128 stands for zero in the data rows.
Here are some points, one per row:
[129, 84, 139, 136, 95, 123, 130, 122]
[175, 147, 124, 146, 168, 140, 118, 143]
[115, 141, 116, 126, 146, 143, 134, 143]
[7, 194, 123, 34, 58, 165, 61, 219]
[52, 65, 75, 95, 59, 70, 149, 83]
[156, 142, 122, 154, 169, 136, 132, 138]
[125, 134, 124, 124, 139, 127, 146, 126]
[39, 135, 155, 100, 140, 82, 176, 155]
[91, 145, 135, 112, 141, 108, 102, 147]
[144, 114, 127, 133, 127, 148, 143, 110]
[27, 98, 164, 142, 164, 109, 181, 139]
[154, 114, 128, 126, 120, 99, 144, 120]
[61, 168, 120, 88, 134, 121, 143, 162]
[74, 109, 134, 116, 134, 87, 160, 132]
[129, 124, 124, 124, 121, 171, 119, 135]
[158, 108, 121, 158, 133, 138, 129, 117]
[159, 89, 139, 146, 95, 135, 136, 91]
[161, 194, 104, 145, 196, 104, 91, 175]
[178, 88, 138, 162, 107, 148, 133, 91]
[149, 103, 122, 139, 125, 140, 138, 107]
[38, 75, 111, 89, 35, 70, 146, 128]
[133, 107, 122, 148, 145, 141, 144, 116]
[221, 86, 185, 127, 84, 170, 111, 75]
[124, 145, 117, 134, 147, 154, 117, 147]
[198, 75, 156, 162, 101, 129, 129, 75]
[138, 132, 117, 139, 143, 143, 118, 128]
[139, 118, 116, 123, 142, 127, 138, 112]
[108, 112, 104, 117, 125, 132, 152, 129]
[151, 148, 111, 148, 163, 140, 128, 146]
[121, 160, 111, 115, 139, 153, 113, 151]
[136, 128, 123, 139, 130, 90, 116, 125]
[191, 62, 172, 131, 77, 114, 125, 66]
[154, 109, 132, 142, 119, 163, 134, 109]
[114, 117, 118, 141, 142, 131, 126, 130]
[175, 87, 154, 136, 99, 125, 139, 100]
[187, 164, 137, 130, 200, 130, 116, 150]
[110, 152, 128, 115, 136, 165, 136, 138]
[167, 79, 139, 147, 112, 143, 141, 85]
[84, 86, 96, 104, 83, 102, 139, 124]
[180, 117, 123, 151, 147, 139, 124, 112]
[124, 135, 122, 127, 136, 151, 135, 129]
[133, 118, 121, 132, 125, 141, 142, 118]
[138, 144, 98, 158, 161, 128, 117, 143]
[115, 175, 107, 121, 157, 123, 109, 166]
[85, 148, 117, 106, 138, 123, 144, 153]
[255, 0, 196, 218, 0, 155, 142, 2]
[213, 23, 174, 174, 38, 150, 149, 31]
[120, 163, 121, 147, 160, 107, 111, 158]
[61, 140, 97, 69, 103, 124, 120, 164]
[128, 165, 111, 128, 148, 150, 111, 138]
[113, 108, 134, 149, 156, 149, 152, 133]
[138, 153, 111, 155, 161, 132, 125, 146]
[187, 57, 154, 166, 74, 158, 142, 60]
[127, 130, 134, 121, 123, 115, 131, 126]
[108, 113, 87, 148, 149, 101, 123, 107]
[137, 147, 115, 114, 130, 159, 105, 128]
[181, 80, 162, 136, 89, 118, 142, 97]
[124, 164, 112, 146, 167, 113, 114, 158]
[186, 185, 97, 157, 209, 111, 60, 156]
[93, 149, 106, 159, 194, 115, 152, 163]
[173, 130, 115, 147, 147, 143, 104, 118]
[118, 128, 120, 138, 149, 134, 125, 134]
[197, 49, 178, 198, 27, 146, 133, 61]
[162, 109, 139, 145, 119, 109, 140, 112]
[140, 134, 113, 151, 158, 140, 134, 137]
[84, 133, 138, 153, 162, 132, 91, 144]
[168, 66, 150, 141, 70, 125, 124, 65]
[184, 91, 149, 158, 103, 126, 131, 95]
[150, 108, 128, 135, 127, 124, 140, 112]
[90, 114, 136, 145, 165, 159, 160, 139]
[11, 238, 156, 16, 127, 137, 145, 164]
[166, 88, 144, 159, 97, 142, 145, 84]
[149, 112, 130, 136, 126, 119, 141, 118]
[85, 151, 123, 85, 145, 121, 142, 142]
[161, 93, 133, 148, 112, 152, 142, 96]
[25, 235, 136, 73, 145, 125, 131, 178]
[93, 171, 118, 96, 138, 116, 104, 157]
[104, 172, 107, 114, 153, 123, 123, 158]
[146, 170, 122, 109, 164, 143, 113, 155]
[142, 119, 108, 153, 145, 133, 133, 125]
[65, 242, 121, 43, 114, 117, 48, 187]
[197, 98, 147, 150, 119, 157, 133, 89]
[166, 135, 119, 143, 164, 153, 130, 134]
[115, 170, 125, 132, 160, 134, 125, 147]
[156, 120, 102, 153, 147, 112, 116, 112]
[107, 140, 118, 112, 126, 156, 123, 158]
[189, 73, 168, 145, 88, 127, 134, 79]
[131, 177, 129, 140, 179, 85, 106, 134]
[110, 168, 129, 121, 157, 133, 132, 152]
[118, 161, 101, 156, 162, 116, 118, 171]
[140, 114, 123, 141, 128, 151, 127, 112]
[148, 119, 131, 134, 126, 153, 133, 114]
[197, 136, 125, 145, 172, 149, 107, 127]
[201, 97, 152, 168, 102, 132, 103, 89]
[120, 124, 116, 131, 138, 131, 135, 128]
[103, 192, 127, 114, 157, 121, 115, 158]
[143, 110, 114, 135, 141, 140, 140, 111]
[106, 154, 105, 109, 134, 150, 113, 159]
[147, 102, 123, 131, 141, 132, 128, 102]
[167, 87, 131, 155, 113, 148, 142, 93]
[112, 153, 112, 126, 150, 133, 133, 152]
[160, 148, 106, 155, 170, 140, 123, 147]
[132, 97, 121, 134, 126, 130, 132, 107]
[137, 130, 99, 154, 165, 121, 140, 129]
[207, 103, 152, 150, 141, 139, 112, 100]
[126, 122, 113, 123, 128, 155, 142, 123]
[123, 129, 131, 111, 97, 155, 112, 121]
[142, 162, 123, 147, 157, 110, 120, 137]
[112, 206, 105, 78, 144, 138, 63, 163]
[121, 132, 122, 138, 158, 145, 136, 140]
[109, 124, 126, 97, 97, 149, 131, 131]
[128, 160, 114, 148, 165, 120, 130, 151]
[190, 74, 181, 124, 64, 125, 139, 69]
[130, 156, 108, 131, 157, 147, 104, 145]
[108, 107, 112, 123, 127, 133, 155, 133]
[119, 113, 115, 149, 153, 134, 132, 130]
[194, 95, 144, 160, 127, 146, 130, 106]
[133, 102, 126, 148, 132, 135, 144, 122]
[36, 175, 125, 69, 97, 158, 94, 204]
[155, 117, 106, 159, 155, 139, 127, 117]
[132, 105, 115, 119, 152, 102, 153, 130]
[193, 58, 157, 170, 75, 170, 139, 67]
[49, 160, 117, 89, 160, 107, 151, 172]
[132, 86, 110, 143, 114, 132, 140, 105]
[20, 192, 114, 45, 91, 125, 94, 185]
[60, 234, 103, 113, 178, 52, 88, 212]
[92, 164, 117, 93, 119, 168, 90, 159]
[51, 195, 108, 89, 146, 106, 107, 198]
[137, 88, 126, 134, 97, 107, 134, 102]
[53, 190, 124, 87, 136, 130, 138, 152]
[112, 170, 111, 94, 133, 142, 90, 148]
[98, 133, 121, 123, 149, 132, 151, 150]
[123, 123, 121, 143, 140, 139, 136, 134]
[174, 83, 150, 139, 101, 146, 141, 84]
[129, 111, 131, 125, 109, 77, 140, 124]
[150, 109, 112, 144, 125, 98, 122, 112]
[165, 78, 137, 137, 84, 117, 129, 100]
[28, 182, 120, 47, 92, 140, 102, 184]
[203, 63, 160, 176, 96, 170, 145, 65]
[141, 94, 140, 139, 94, 129, 134, 83]
[183, 78, 160, 145, 86, 175, 140, 78]
[140, 110, 106, 150, 155, 148, 151, 119]
[85, 110, 123, 134, 147, 141, 159, 142]
[60, 175, 115, 96, 134, 126, 129, 163]
[132, 124, 118, 140, 140, 140, 128, 130]
[113, 141, 127, 62, 133, 142, 107, 117]
[43, 170, 116, 148, 218, 87, 183, 193]
[168, 101, 166, 114, 78, 121, 132, 85]
[140, 109, 117, 135, 132, 123, 140, 113]
[60, 189, 114, 90, 135, 122, 121, 166]
[171, 98, 159, 124, 95, 95, 133, 98]
[110, 113, 118, 125, 138, 125, 156, 130]
[164, 138, 132, 144, 160, 133, 127, 129]
[172, 80, 144, 154, 107, 146, 142, 78]
[103, 149, 134, 115, 141, 155, 116, 161]
[163, 158, 129, 154, 161, 101, 104, 138]
[23, 76, 80, 56, 40, 26, 152, 116]
[180, 84, 152, 142, 101, 146, 141, 87]
[170, 76, 130, 150, 113, 149, 144, 91]
[154, 149, 111, 139, 170, 141, 113, 132]
[136, 145, 113, 145, 157, 137, 130, 145]
[99, 156, 109, 98, 123, 158, 102, 163]
[123, 97, 124, 145, 142, 113, 135, 116]
[167, 97, 137, 145, 117, 146, 143, 95]
[107, 104, 110, 120, 122, 124, 153, 124]
[111, 125, 121, 120, 142, 110, 143, 126]
[154, 95, 129, 145, 124, 143, 140, 103]
[146, 104, 128, 125, 127, 112, 122, 97]
[111, 164, 112, 120, 151, 131, 123, 156]
[133, 122, 122, 145, 146, 147, 123, 126]
[240, 28, 203, 161, 21, 144, 154, 0]
[168, 106, 127, 146, 96, 59, 106, 105]
[106, 153, 129, 118, 136, 164, 108, 151]
[134, 142, 120, 152, 161, 124, 136, 139]
[98, 109, 106, 112, 120, 119, 155, 125]
[87, 172, 107, 113, 141, 137, 116, 161]
[171, 97, 188, 134, 46, 74, 153, 97]
[137, 193, 109, 112, 163, 140, 62, 150]
[109, 120, 124, 126, 121, 134, 116, 127]
[139, 31, 156, 109, 0, 167, 89, 55]
[187, 71, 151, 163, 109, 150, 146, 93]
[36, 232, 157, 65, 144, 144, 101, 180]
[175, 95, 147, 144, 109, 136, 141, 105]
[210, 42, 182, 152, 45, 178, 135, 54]
[91, 181, 115, 121, 140, 127, 112, 180]
[169, 115, 113, 149, 148, 134, 126, 121]
[168, 114, 139, 134, 130, 157, 137, 111]
[114, 151, 128, 115, 135, 162, 139, 131]
[152, 99, 128, 144, 112, 150, 136, 105]
[108, 141, 118, 113, 133, 134, 155, 134]
[158, 121, 134, 141, 135, 123, 132, 122]
[217, 79, 181, 149, 78, 115, 126, 84]
[94, 152, 123, 114, 143, 130, 146, 143]
[115, 143, 148, 102, 114, 184, 136, 124]
[104, 146, 118, 119, 130, 162, 113, 155]
[43, 159, 135, 56, 73, 180, 101, 184]
[98, 166, 124, 122, 155, 140, 113, 167]
[107, 136, 141, 100, 117, 165, 139, 133]
[83, 161, 109, 91, 112, 158, 90, 181]
[86, 125, 113, 97, 102, 135, 139, 137]
[118, 213, 103, 82, 147, 135, 47, 159]
[116, 209, 98, 100, 157, 140, 66, 166]
[0, 115, 91, 33, 81, 55, 182, 167]
[119, 108, 130, 152, 154, 153, 137, 125]
[115, 102, 82, 145, 172, 121, 152, 106]
[111, 169, 95, 108, 144, 106, 95, 176]
[136, 154, 124, 135, 159, 135, 128, 135]
[122, 116, 82, 148, 165, 118, 143, 116]
[106, 153, 83, 149, 176, 64, 149, 141]
[119, 175, 141, 85, 109, 151, 55, 173]
[42, 200, 115, 90, 158, 98, 115, 189]
[119, 104, 123, 129, 122, 113, 152, 120]
[182, 112, 132, 151, 144, 152, 134, 110]
[161, 104, 100, 142, 128, 112, 147, 104]
[161, 111, 132, 149, 125, 134, 138, 117]
[67, 193, 140, 76, 130, 156, 144, 150]
[188, 132, 151, 144, 118, 137, 77, 96]
[129, 101, 142, 105, 83, 42, 133, 117]
[166, 107, 109, 142, 135, 105, 126, 115]
[150, 108, 125, 137, 114, 153, 127, 106]
[0, 225, 128, 42, 80, 130, 43, 255]
[133, 135, 130, 124, 137, 128, 142, 135]
[120, 136, 117, 119, 142, 146, 148, 124]
[176, 124, 136, 152, 144, 136, 132, 112]
[109, 190, 95, 156, 179, 78, 100, 178]
[196, 99, 144, 152, 123, 145, 124, 104]
[161, 168, 100, 157, 185, 118, 101, 161]
[104, 223, 111, 119, 189, 98, 85, 209]
[114, 143, 120, 135, 153, 134, 146, 143]
[129, 147, 120, 139, 157, 134, 124, 138]
[130, 125, 111, 120, 144, 140, 143, 114]
[89, 139, 148, 117, 155, 139, 171, 150]
[142, 132, 146, 124, 132, 102, 134, 136]
[106, 119, 133, 149, 132, 132, 112, 122]
[187, 76, 144, 169, 89, 168, 134, 77]
[170, 107, 129, 129, 124, 92, 138, 114]
[70, 89, 150, 137, 133, 76, 163, 100]
[90, 179, 124, 118, 155, 130, 135, 160]
[180, 86, 169, 121, 83, 169, 133, 79]
[124, 115, 93, 147, 169, 123, 139, 118]
[129, 109, 126, 144, 140, 112, 141, 126]
[155, 126, 113, 154, 156, 139, 126, 127]
[114, 155, 96, 163, 168, 102, 122, 158]
[172, 87, 135, 156, 115, 155, 143, 90]
[91, 229, 119, 156, 197, 23, 138, 205]
[114, 133, 131, 120, 128, 132, 135, 129]
[123, 96, 157, 127, 56, 115, 131, 78]
[123, 107, 110, 128, 129, 134, 149, 122]
[141, 114, 111, 155, 152, 149, 132, 120]
[125, 108, 131, 140, 134, 116, 152, 117]
[134, 132, 119, 132, 143, 161, 127, 135]
[93, 194, 140, 111, 146, 142, 122, 140]
[218, 113, 156, 170, 103, 119, 57, 85]
[169, 161, 139, 135, 158, 99, 102, 133]
[60, 132, 107, 87, 113, 112, 145, 159]
[145, 139, 113, 136, 153, 150, 123, 138]
[154, 109, 141, 129, 121, 172, 143, 108]
[108, 109, 109, 115, 115, 124, 149, 128]
[72, 104, 100, 73, 91, 94, 161, 141]
[128, 146, 129, 142, 149, 116, 138, 136]
[98, 181, 117, 128, 164, 111, 126, 174]
[124, 147, 116, 129, 149, 138, 118, 138]
[235, 34, 181, 196, 29, 161, 134, 28]
[189, 97, 136, 137, 93, 113, 139, 94]
[151, 139, 116, 143, 162, 145, 134, 139]
[142, 126, 140, 120, 125, 177, 131, 128]
[196, 104, 143, 161, 131, 140, 124, 106]
[103, 98, 150, 133, 83, 95, 84, 112]
[132, 155, 112, 148, 162, 124, 124, 150]
[123, 142, 114, 142, 160, 145, 131, 142]
[128, 119, 118, 145, 145, 130, 119, 124]
[103, 89, 141, 123, 97, 65, 143, 117]
[188, 60, 164, 162, 72, 138, 133, 73]
[110, 116, 134, 156, 173, 153, 157, 139]
[135, 106, 153, 123, 81, 32, 125, 124]
[178, 96, 136, 160, 113, 137, 135, 102]
[18, 232, 142, 86, 145, 138, 63, 199]
[248, 130, 160, 122, 146, 156, 127, 78]
Along one direction, these points spread out more than along any other. For each point below, how far along it does it lie, from 0 to 99? 50 is the average, and the first point above lies past it.
[70, 206, 136, 107, 159, 93, 120, 172] 25
[136, 118, 105, 152, 158, 136, 137, 124] 51
[223, 66, 183, 155, 77, 130, 128, 74] 82
[123, 143, 176, 113, 91, 87, 122, 107] 52
[141, 121, 116, 148, 152, 145, 131, 126] 52
[126, 115, 144, 111, 89, 144, 136, 102] 56
[102, 145, 135, 103, 119, 168, 130, 134] 44
[182, 105, 140, 153, 131, 156, 128, 106] 64
[114, 140, 180, 59, 75, 204, 141, 113] 51
[108, 138, 116, 68, 124, 64, 140, 114] 43
[174, 123, 120, 149, 156, 155, 122, 120] 57
[198, 60, 193, 122, 58, 96, 117, 65] 79
[46, 140, 114, 70, 96, 131, 112, 157] 32
[117, 76, 122, 123, 85, 89, 129, 100] 59
[167, 82, 153, 128, 107, 99, 125, 94] 65
[0, 187, 122, 43, 117, 86, 151, 203] 14
[55, 144, 109, 82, 114, 112, 127, 159] 32
[48, 181, 113, 99, 155, 99, 125, 188] 22
[255, 0, 184, 174, 13, 127, 145, 10] 99
[16, 223, 122, 80, 140, 104, 109, 189] 13
[107, 127, 118, 120, 135, 131, 136, 139] 45
[0, 168, 107, 33, 112, 78, 141, 216] 13
[100, 95, 135, 138, 127, 124, 128, 129] 51
[155, 139, 101, 155, 166, 144, 113, 129] 50
[191, 82, 151, 155, 106, 157, 138, 85] 72
[123, 93, 124, 157, 141, 151, 129, 122] 55
[103, 142, 115, 116, 151, 121, 156, 139] 42
[101, 150, 113, 106, 124, 157, 110, 158] 39
[144, 120, 152, 149, 78, 157, 135, 94] 62
[116, 141, 118, 146, 160, 131, 149, 147] 44
[35, 113, 156, 160, 194, 126, 147, 143] 38
[122, 141, 115, 150, 169, 134, 146, 148] 44
[128, 156, 107, 139, 154, 130, 126, 155] 42
[0, 220, 123, 70, 148, 78, 111, 203] 8
[173, 107, 140, 143, 127, 158, 134, 105] 63
[194, 149, 82, 159, 189, 125, 81, 117] 52
[129, 173, 104, 121, 160, 142, 104, 159] 38
[189, 52, 160, 171, 47, 135, 128, 51] 84
[125, 142, 119, 128, 139, 159, 119, 144] 45
[117, 134, 119, 154, 173, 143, 143, 144] 45
[114, 150, 110, 121, 136, 150, 114, 155] 41
[95, 117, 128, 140, 158, 143, 157, 142] 45
[145, 130, 160, 100, 106, 177, 136, 113] 55
[180, 116, 127, 151, 147, 147, 132, 114] 60
[99, 146, 41, 152, 177, 57, 125, 165] 34
[126, 148, 111, 125, 141, 144, 126, 147] 44
[101, 144, 126, 115, 112, 174, 127, 136] 45
[85, 136, 112, 106, 129, 129, 143, 150] 39
[68, 116, 121, 113, 142, 120, 152, 147] 40
[98, 191, 122, 127, 164, 90, 108, 167] 31
[148, 93, 149, 129, 126, 108, 118, 87] 61
[125, 225, 102, 76, 166, 131, 17, 163] 25
[149, 116, 123, 142, 140, 125, 147, 117] 55
[121, 126, 121, 99, 130, 77, 140, 116] 47
[214, 64, 174, 158, 70, 144, 130, 64] 82
[200, 77, 193, 135, 49, 58, 124, 94] 75
[88, 190, 123, 99, 147, 137, 87, 179] 28
[100, 157, 121, 121, 150, 135, 135, 145] 39
[110, 184, 103, 147, 173, 85, 103, 171] 32
[131, 158, 109, 108, 139, 156, 103, 146] 42
[120, 144, 118, 139, 167, 139, 142, 140] 44
[66, 189, 123, 101, 147, 129, 138, 159] 29
[132, 104, 126, 146, 136, 141, 139, 122] 55
[133, 134, 113, 139, 142, 145, 130, 134] 49
[105, 155, 119, 113, 143, 153, 149, 137] 41
[188, 93, 171, 140, 96, 123, 135, 97] 69
[145, 126, 102, 153, 157, 137, 141, 126] 52
[183, 79, 144, 161, 78, 147, 132, 73] 74
[98, 164, 123, 123, 144, 145, 112, 157] 37
[202, 63, 161, 167, 89, 157, 140, 70] 80
[11, 175, 138, 91, 165, 67, 168, 192] 18
[154, 118, 124, 137, 132, 166, 127, 121] 56
[82, 164, 109, 104, 123, 148, 97, 173] 33
[182, 101, 143, 152, 114, 130, 132, 113] 64
[133, 152, 107, 145, 159, 134, 123, 149] 44
[119, 134, 111, 149, 161, 135, 125, 138] 46
[143, 108, 126, 152, 136, 116, 138, 114] 56
[106, 142, 116, 124, 139, 148, 130, 143] 43
[187, 193, 112, 143, 205, 112, 98, 165] 40
[11, 108, 111, 84, 114, 78, 174, 161] 31
[197, 75, 159, 159, 97, 163, 135, 82] 75
[85, 164, 113, 106, 133, 136, 119, 159] 34
[131, 122, 149, 91, 112, 92, 130, 107] 52
[136, 142, 101, 158, 160, 130, 148, 137] 48
[86, 134, 118, 92, 101, 146, 130, 144] 41
[211, 46, 198, 142, 61, 130, 130, 65] 84
[121, 113, 130, 124, 134, 120, 146, 123] 51
[107, 84, 109, 118, 89, 99, 136, 113] 54
[72, 217, 119, 101, 161, 120, 111, 166] 24
[104, 118, 114, 120, 141, 137, 158, 145] 45
[167, 191, 125, 103, 160, 116, 82, 162] 39
[30, 201, 127, 59, 118, 148, 110, 173] 20
[46, 226, 113, 84, 158, 72, 96, 204] 13
[137, 112, 138, 119, 121, 108, 141, 97] 56
[125, 141, 120, 142, 161, 117, 147, 139] 45
[59, 186, 107, 177, 232, 99, 210, 158] 28
[188, 77, 163, 146, 91, 126, 137, 89] 72
[167, 189, 110, 137, 192, 121, 73, 150] 40
[83, 196, 106, 119, 168, 99, 113, 179] 26
[177, 102, 144, 155, 103, 119, 121, 103] 65
[135, 103, 148, 109, 92, 149, 140, 90] 60
[169, 102, 137, 149, 119, 137, 138, 107] 63
[162, 121, 124, 144, 124, 86, 103, 114] 56
[165, 159, 126, 120, 139, 111, 65, 121] 48
[67, 131, 116, 77, 96, 117, 129, 128] 40
[153, 102, 128, 134, 134, 136, 127, 98] 59
[211, 56, 176, 164, 69, 140, 134, 60] 84
[129, 137, 116, 143, 159, 119, 149, 135] 47
[106, 154, 115, 133, 150, 129, 124, 152] 40
[225, 46, 200, 152, 39, 146, 133, 34] 92
[61, 88, 120, 108, 82, 90, 142, 114] 48
[128, 138, 119, 150, 162, 124, 142, 142] 46
[224, 118, 139, 162, 158, 139, 114, 102] 66
[138, 121, 129, 132, 114, 157, 125, 129] 53
[148, 116, 129, 139, 137, 127, 145, 112] 56
[91, 120, 126, 108, 133, 100, 163, 140] 43
[148, 136, 115, 153, 154, 132, 119, 127] 51
[70, 107, 110, 78, 80, 85, 147, 119] 44
[74, 166, 127, 148, 193, 113, 164, 160] 33
[177, 105, 127, 116, 92, 62, 137, 105] 61
[25, 180, 125, 158, 235, 87, 157, 194] 19
[220, 101, 171, 149, 97, 114, 91, 85] 73
[110, 173, 91, 172, 189, 105, 90, 146] 36
[170, 91, 168, 134, 95, 123, 138, 91] 67
[81, 170, 120, 101, 124, 161, 88, 176] 32
[185, 76, 179, 118, 66, 90, 136, 85] 72
[143, 86, 137, 131, 123, 99, 135, 121] 58
[123, 146, 117, 113, 133, 150, 108, 143] 44
[81, 157, 124, 108, 149, 115, 148, 151] 35
[48, 114, 109, 72, 91, 91, 170, 153] 37
[118, 127, 112, 109, 134, 119, 142, 116] 48
[86, 137, 124, 137, 175, 117, 156, 154] 39
[122, 115, 116, 147, 153, 136, 143, 125] 51
[58, 230, 94, 132, 190, 69, 108, 212] 13
[152, 117, 100, 156, 155, 136, 120, 116] 54
[52, 129, 110, 94, 118, 116, 166, 162] 35
[103, 91, 136, 124, 100, 81, 142, 129] 52
[120, 104, 132, 153, 134, 144, 128, 120] 54
[163, 118, 148, 120, 114, 64, 139, 129] 55
[145, 92, 126, 134, 115, 145, 140, 102] 61
[145, 139, 116, 128, 141, 156, 111, 128] 49
[126, 134, 117, 131, 138, 149, 136, 131] 48
[181, 113, 131, 149, 135, 147, 124, 112] 61
[1, 121, 100, 65, 118, 82, 171, 181] 25
[95, 157, 117, 123, 159, 130, 144, 162] 36
[44, 110, 136, 108, 165, 107, 181, 146] 37
[119, 126, 111, 155, 170, 135, 148, 136] 47
[113, 165, 114, 115, 144, 153, 96, 152] 38
[147, 145, 113, 133, 157, 141, 117, 138] 47
[80, 171, 128, 92, 130, 101, 89, 153] 32
[206, 23, 190, 130, 29, 157, 142, 27] 92
[117, 170, 95, 162, 175, 94, 122, 165] 37
[161, 90, 134, 135, 124, 125, 129, 92] 63
[128, 152, 127, 103, 136, 149, 89, 156] 41
[154, 124, 109, 150, 146, 113, 114, 117] 54
[111, 182, 119, 78, 162, 126, 100, 162] 31
[140, 189, 105, 123, 171, 126, 89, 165] 35
[186, 73, 140, 162, 95, 162, 142, 79] 74
[172, 124, 121, 149, 148, 124, 118, 119] 56
[170, 110, 159, 123, 97, 88, 137, 116] 61
[123, 138, 139, 109, 124, 182, 136, 130] 48
[127, 151, 111, 133, 148, 138, 118, 140] 44
[104, 112, 107, 107, 113, 123, 149, 122] 48
[121, 99, 111, 125, 116, 129, 145, 126] 53
[164, 117, 126, 146, 118, 105, 123, 114] 58
[132, 89, 120, 139, 104, 116, 142, 107] 59
[255, 120, 169, 167, 148, 132, 102, 85] 74
[171, 90, 138, 151, 102, 156, 145, 94] 68
[97, 151, 114, 98, 117, 163, 101, 162] 38
[215, 48, 180, 160, 58, 143, 140, 50] 87
[30, 169, 116, 58, 78, 184, 64, 200] 23
[136, 104, 122, 154, 152, 154, 148, 120] 55
[143, 123, 121, 133, 128, 164, 126, 124] 53
[172, 91, 143, 143, 115, 151, 142, 96] 66
[200, 118, 145, 142, 127, 123, 115, 116] 62
[68, 149, 128, 101, 134, 105, 125, 156] 34
[80, 164, 119, 102, 142, 130, 148, 149] 35
[47, 140, 131, 112, 158, 106, 166, 169] 32
[112, 166, 107, 138, 164, 128, 123, 159] 37
[244, 79, 152, 196, 51, 129, 120, 42] 89
[107, 107, 143, 158, 168, 154, 156, 133] 50
[196, 51, 170, 169, 59, 134, 140, 45] 85
[139, 123, 116, 144, 148, 147, 129, 127] 52
[78, 111, 136, 146, 160, 129, 114, 136] 44
[151, 122, 147, 123, 106, 157, 135, 104] 58
[112, 113, 111, 115, 124, 128, 151, 124] 49
[240, 55, 203, 201, 19, 46, 135, 50] 93
[65, 132, 114, 72, 66, 124, 108, 144] 39
[148, 135, 130, 133, 145, 165, 133, 130] 51
[177, 106, 131, 163, 115, 126, 128, 110] 63
[145, 111, 122, 137, 132, 131, 142, 116] 56
[118, 135, 155, 97, 82, 168, 124, 109] 52
[85, 228, 129, 106, 157, 105, 101, 184] 22
[164, 117, 149, 122, 104, 76, 147, 119] 58
[167, 107, 152, 129, 110, 171, 139, 104] 63
[59, 123, 113, 76, 121, 118, 172, 170] 35
[100, 105, 105, 105, 108, 103, 145, 120] 48
[96, 159, 118, 118, 146, 132, 125, 157] 37
[170, 102, 125, 155, 93, 65, 109, 111] 62
[132, 88, 136, 130, 79, 120, 136, 81] 63
[101, 145, 128, 93, 127, 136, 146, 122] 43
[152, 70, 147, 132, 76, 105, 127, 73] 69
[149, 119, 170, 108, 85, 180, 120, 100] 60
[168, 63, 162, 129, 58, 127, 134, 57] 76
[85, 174, 118, 111, 145, 127, 130, 162] 33
[91, 181, 149, 112, 161, 117, 127, 151] 34
[122, 172, 111, 122, 157, 125, 106, 155] 38
[155, 78, 160, 158, 64, 97, 128, 88] 70
[85, 159, 115, 111, 120, 153, 100, 169] 35
[109, 146, 116, 146, 171, 133, 141, 153] 41
[110, 199, 102, 114, 166, 115, 97, 179] 28
[182, 70, 149, 159, 94, 139, 140, 71] 75
[138, 103, 127, 143, 123, 122, 143, 117] 57
[90, 161, 122, 88, 112, 152, 96, 159] 36
[189, 92, 157, 157, 89, 114, 119, 93] 70
[119, 97, 155, 148, 95, 78, 109, 115] 56
[164, 109, 113, 153, 126, 108, 111, 110] 59
[28, 183, 113, 39, 78, 168, 48, 210] 18
[60, 177, 131, 123, 164, 100, 140, 191] 26
[79, 122, 107, 110, 132, 115, 158, 153] 40
[189, 48, 191, 111, 64, 117, 118, 47] 80
